50 stands for zero in the data rows.
Each row has a hidden score. How much does it go up from the first row of each pair to the second? 20 means little or no change, 40 a big rise and 0 a big fall. The score is a weighted sum of the row's numbers plus the product of two more (or one squared), each taken from its middle value.
[33 26 44 34 76 56 60 54 45 49 40]
[45 39 63 46 52 57 51 32 59 32 55] -> 29
[42 64 60 37 57 29 50 73 34 34 67]
[81 58 33 54 52 57 56 79 64 68 50] -> 11
[63 38 57 24 47 34 25 37 40 53 54]
[53 40 49 44 57 48 40 45 45 54 39] -> 6
[59 66 58 80 20 58 71 61 67 56 50]
[35 74 61 56 51 53 61 54 40 20 76] -> 27
[50 47 45 47 38 52 55 46 61 58 41]
[40 64 44 43 53 29 57 51 31 36 50] -> 21
[55 63 34 40 47 39 56 52 20 33 40]
[48 51 56 40 62 48 31 47 43 36 49] -> 23
[70 53 54 73 45 70 61 61 84 70 41]
[42 38 47 48 44 46 47 69 47 47 51] -> 23
[41 40 56 41 51 43 55 54 42 61 47]
[43 37 51 44 54 54 56 48 56 58 46] -> 19
[56 49 29 44 47 50 49 48 26 58 55]
[51 42 49 51 46 48 41 46 50 47 58] -> 23
[47 36 58 55 49 55 55 32 50 64 42]
[72 51 49 67 32 65 59 63 69 51 63] -> 20
[50 36 47 45 57 61 48 44 63 64 36]
[55 45 46 52 53 80 62 94 68 49 44] -> 26
[50 33 63 58 48 64 63 40 63 51 35]
[56 39 59 48 48 69 38 55 47 29 45] -> 18
[60 53 36 62 32 70 75 56 45 60 41]
[40 53 73 48 87 61 36 44 75 48 55] -> 24
[72 53 57 64 55 60 57 65 64 65 47]
[60 68 60 58 19 71 54 66 58 32 68] -> 25
[22 69 60 52 57 42 39 43 53 46 67]
[37 38 52 61 42 51 67 44 48 65 48] -> 15
[57 63 49 79 30 62 61 70 57 54 46]
[36 50 53 47 53 44 42 24 49 36 53] -> 17
[54 53 57 42 56 38 48 43 49 47 47]
[48 55 54 37 54 26 48 39 35 39 66] -> 24
[62 44 42 53 39 63 40 51 66 53 50]
[41 60 61 46 67 27 49 54 36 55 51] -> 25
[74 54 19 70 50 92 75 52 49 67 56]
[35 52 52 41 67 59 50 28 38 33 59] -> 22
[57 52 53 68 60 88 68 54 83 68 53]
[62 44 35 42 42 49 43 55 47 49 52] -> 18
[38 50 56 51 44 51 59 43 64 27 55]
[48 66 53 67 44 61 70 62 69 64 53] -> 23
[79 29 56 62 31 65 48 24 78 34 73]
[42 48 50 32 69 40 50 43 38 39 40] -> 8
[9 60 58 34 77 41 51 47 35 36 53]
[47 50 58 70 32 69 75 29 79 46 63] -> 21
[25 41 60 47 39 35 57 32 33 29 53]
[46 56 55 37 48 49 44 48 34 53 49] -> 13
[7 64 63 38 64 25 46 28 16 43 53]
[45 67 50 46 54 35 43 42 47 43 58] -> 17
[71 46 53 72 34 61 64 56 69 64 45]
[49 39 62 48 42 50 60 45 56 50 39] -> 23
[40 29 53 46 55 58 66 23 56 57 46]
[48 22 50 45 58 61 63 27 58 68 50] -> 19
[54 42 55 48 68 48 31 52 64 54 22]
[46 30 48 43 61 58 53 43 53 28 65] -> 26
[62 38 59 44 54 42 51 53 61 67 53]
[57 37 61 36 59 55 46 55 54 41 53] -> 19
[50 37 61 52 40 53 61 54 61 50 51]
[84 58 51 89 28 75 73 72 80 52 56] -> 25
[40 50 31 67 59 72 59 70 69 58 40]
[55 25 51 37 54 44 51 49 51 70 44] -> 20
[82 38 51 49 47 51 39 46 65 66 50]
[62 54 63 68 50 64 49 35 71 61 29] -> 16
[54 44 46 51 46 52 48 46 56 55 38]
[62 75 30 47 46 49 74 61 45 60 37] -> 16
[78 42 51 49 44 52 33 50 58 55 48]
[73 61 48 78 24 63 56 59 65 46 52] -> 21
[30 42 42 57 56 49 54 41 61 83 29]
[56 51 40 60 40 65 57 54 59 64 50] -> 22
[56 69 71 40 40 34 36 45 45 28 66]
[59 47 39 69 13 67 66 60 65 56 57] -> 15
[69 33 64 61 31 59 47 43 59 36 65]
[51 61 68 58 50 41 33 57 45 40 66] -> 22
[68 59 29 60 35 55 77 59 52 48 50]
[74 57 41 73 32 52 58 63 74 60 52] -> 23
[37 60 58 55 51 34 38 42 51 27 65]
[41 42 50 39 70 40 28 44 33 51 34] -> 14
[58 34 46 61 43 73 51 33 60 46 58]
[35 76 46 34 52 26 41 45 21 48 59] -> 21
[46 72 56 41 66 24 21 58 30 57 34]
[53 34 66 35 44 54 41 36 34 38 77] -> 30
[54 52 70 73 54 70 63 57 83 74 31]
[54 21 69 37 55 43 47 32 68 46 45] -> 38
[55 52 37 45 64 68 50 17 51 41 64]
[34 62 48 38 55 41 54 68 33 28 46] -> 20
[42 57 60 53 62 55 35 53 51 38 59]
[51 45 23 58 64 63 54 62 61 53 40] -> 12
[52 39 56 38 62 40 41 42 63 42 52]
[68 40 51 51 58 66 60 34 70 75 51] -> 16
[41 85 51 49 58 27 35 65 30 47 45]
[68 47 56 43 60 50 34 71 66 46 35] -> 10
[34 63 39 35 45 39 42 42 29 33 50]
[32 73 41 36 74 46 39 53 31 58 57] -> 22
[51 41 52 44 44 74 35 47 54 18 61]
[71 60 36 59 38 52 62 77 71 62 58] -> 21
[33 69 49 37 68 35 54 59 39 42 47]
[33 71 67 57 47 42 36 78 39 30 54] -> 36
[60 59 45 64 54 67 74 37 61 71 46]
[61 31 67 44 63 37 32 33 43 47 35] -> 31
[49 46 47 61 30 59 60 44 44 63 48]
[54 34 53 38 58 37 37 38 44 64 33] -> 24
[55 70 48 51 59 32 38 61 39 45 43]
[50 46 58 26 74 33 23 50 43 48 32] -> 20
[69 29 57 54 47 42 58 89 52 61 49]
[60 46 42 60 49 62 39 46 65 53 38] -> 13
[41 50 46 53 45 55 57 41 46 37 58]
[37 65 44 52 32 25 35 57 37 27 55] -> 22
[68 34 61 49 32 56 43 30 46 33 77]
[56 53 21 22 51 49 59 46 13 52 58] -> 7
[34 59 68 43 92 43 32 49 58 55 47]
[47 32 44 41 48 48 56 54 34 65 41] -> 18
[52 26 50 30 63 40 41 32 57 51 52]
[61 54 34 61 48 71 51 54 62 12 69] -> 9
[62 35 50 52 47 58 46 69 45 58 51]
[53 42 35 47 54 60 44 48 52 50 44] -> 16
[51 50 17 51 63 55 53 50 48 79 45]
[44 56 48 54 58 57 50 47 48 33 56] -> 26
[46 36 44 48 45 61 51 50 41 59 56]
[35 51 54 60 51 48 50 47 40 37 62] -> 25
[57 35 52 37 49 43 46 61 55 61 55]
[42 56 55 22 52 37 38 20 29 46 59] -> 31
[58 63 46 79 45 71 79 85 64 67 44]
[49 47 46 61 39 54 42 42 43 27 59] -> 5
[67 37 52 66 34 65 50 46 68 48 59]
[57 41 47 56 60 77 58 46 62 57 47] -> 15
[42 28 59 60 46 64 48 38 67 60 50]
[39 50 54 63 45 56 52 60 69 66 31] -> 16
[50 42 44 50 48 56 51 52 52 44 38]
[31 82 46 35 62 25 47 69 29 57 48] -> 27
[52 40 46 60 45 63 60 53 41 59 43]
[31 72 44 41 38 35 55 46 30 14 62] -> 24
[61 45 61 57 38 43 53 37 66 68 53]
[63 33 59 41 43 39 40 61 47 37 52] -> 18
[51 42 56 51 50 51 58 40 72 57 36]
[59 44 51 72 38 64 61 47 67 56 51] -> 19
[54 55 44 49 54 80 61 44 52 53 45]
[48 44 46 42 56 58 48 44 43 53 53] -> 24
[38 48 47 39 59 38 43 54 41 31 46]
[36 50 41 52 40 52 61 48 48 62 44] -> 19
[29 71 39 52 75 53 49 77 47 42 54]
[51 38 54 71 37 66 66 41 59 61 51] -> 6
[37 59 68 54 64 30 37 41 43 66 58]
[54 24 47 46 70 68 57 9 70 73 36] -> 26
[44 20 61 45 70 67 36 46 75 54 56]
[36 71 40 41 66 36 44 43 45 40 53] -> 18
[72 81 22 79 20 64 62 66 59 53 59]
[40 52 43 58 50 58 53 34 34 52 46] -> 12
[23 46 68 33 64 29 33 37 46 37 42]
[54 62 52 59 37 37 69 61 44 75 33] -> 14
